data = 21.9  28.5  33.1  -54.8  -30.7
The last entry: -30.7
What is the 3rd largest entry?
Answer: 21.9
What is the entry just right of 28.5?
Answer: 33.1
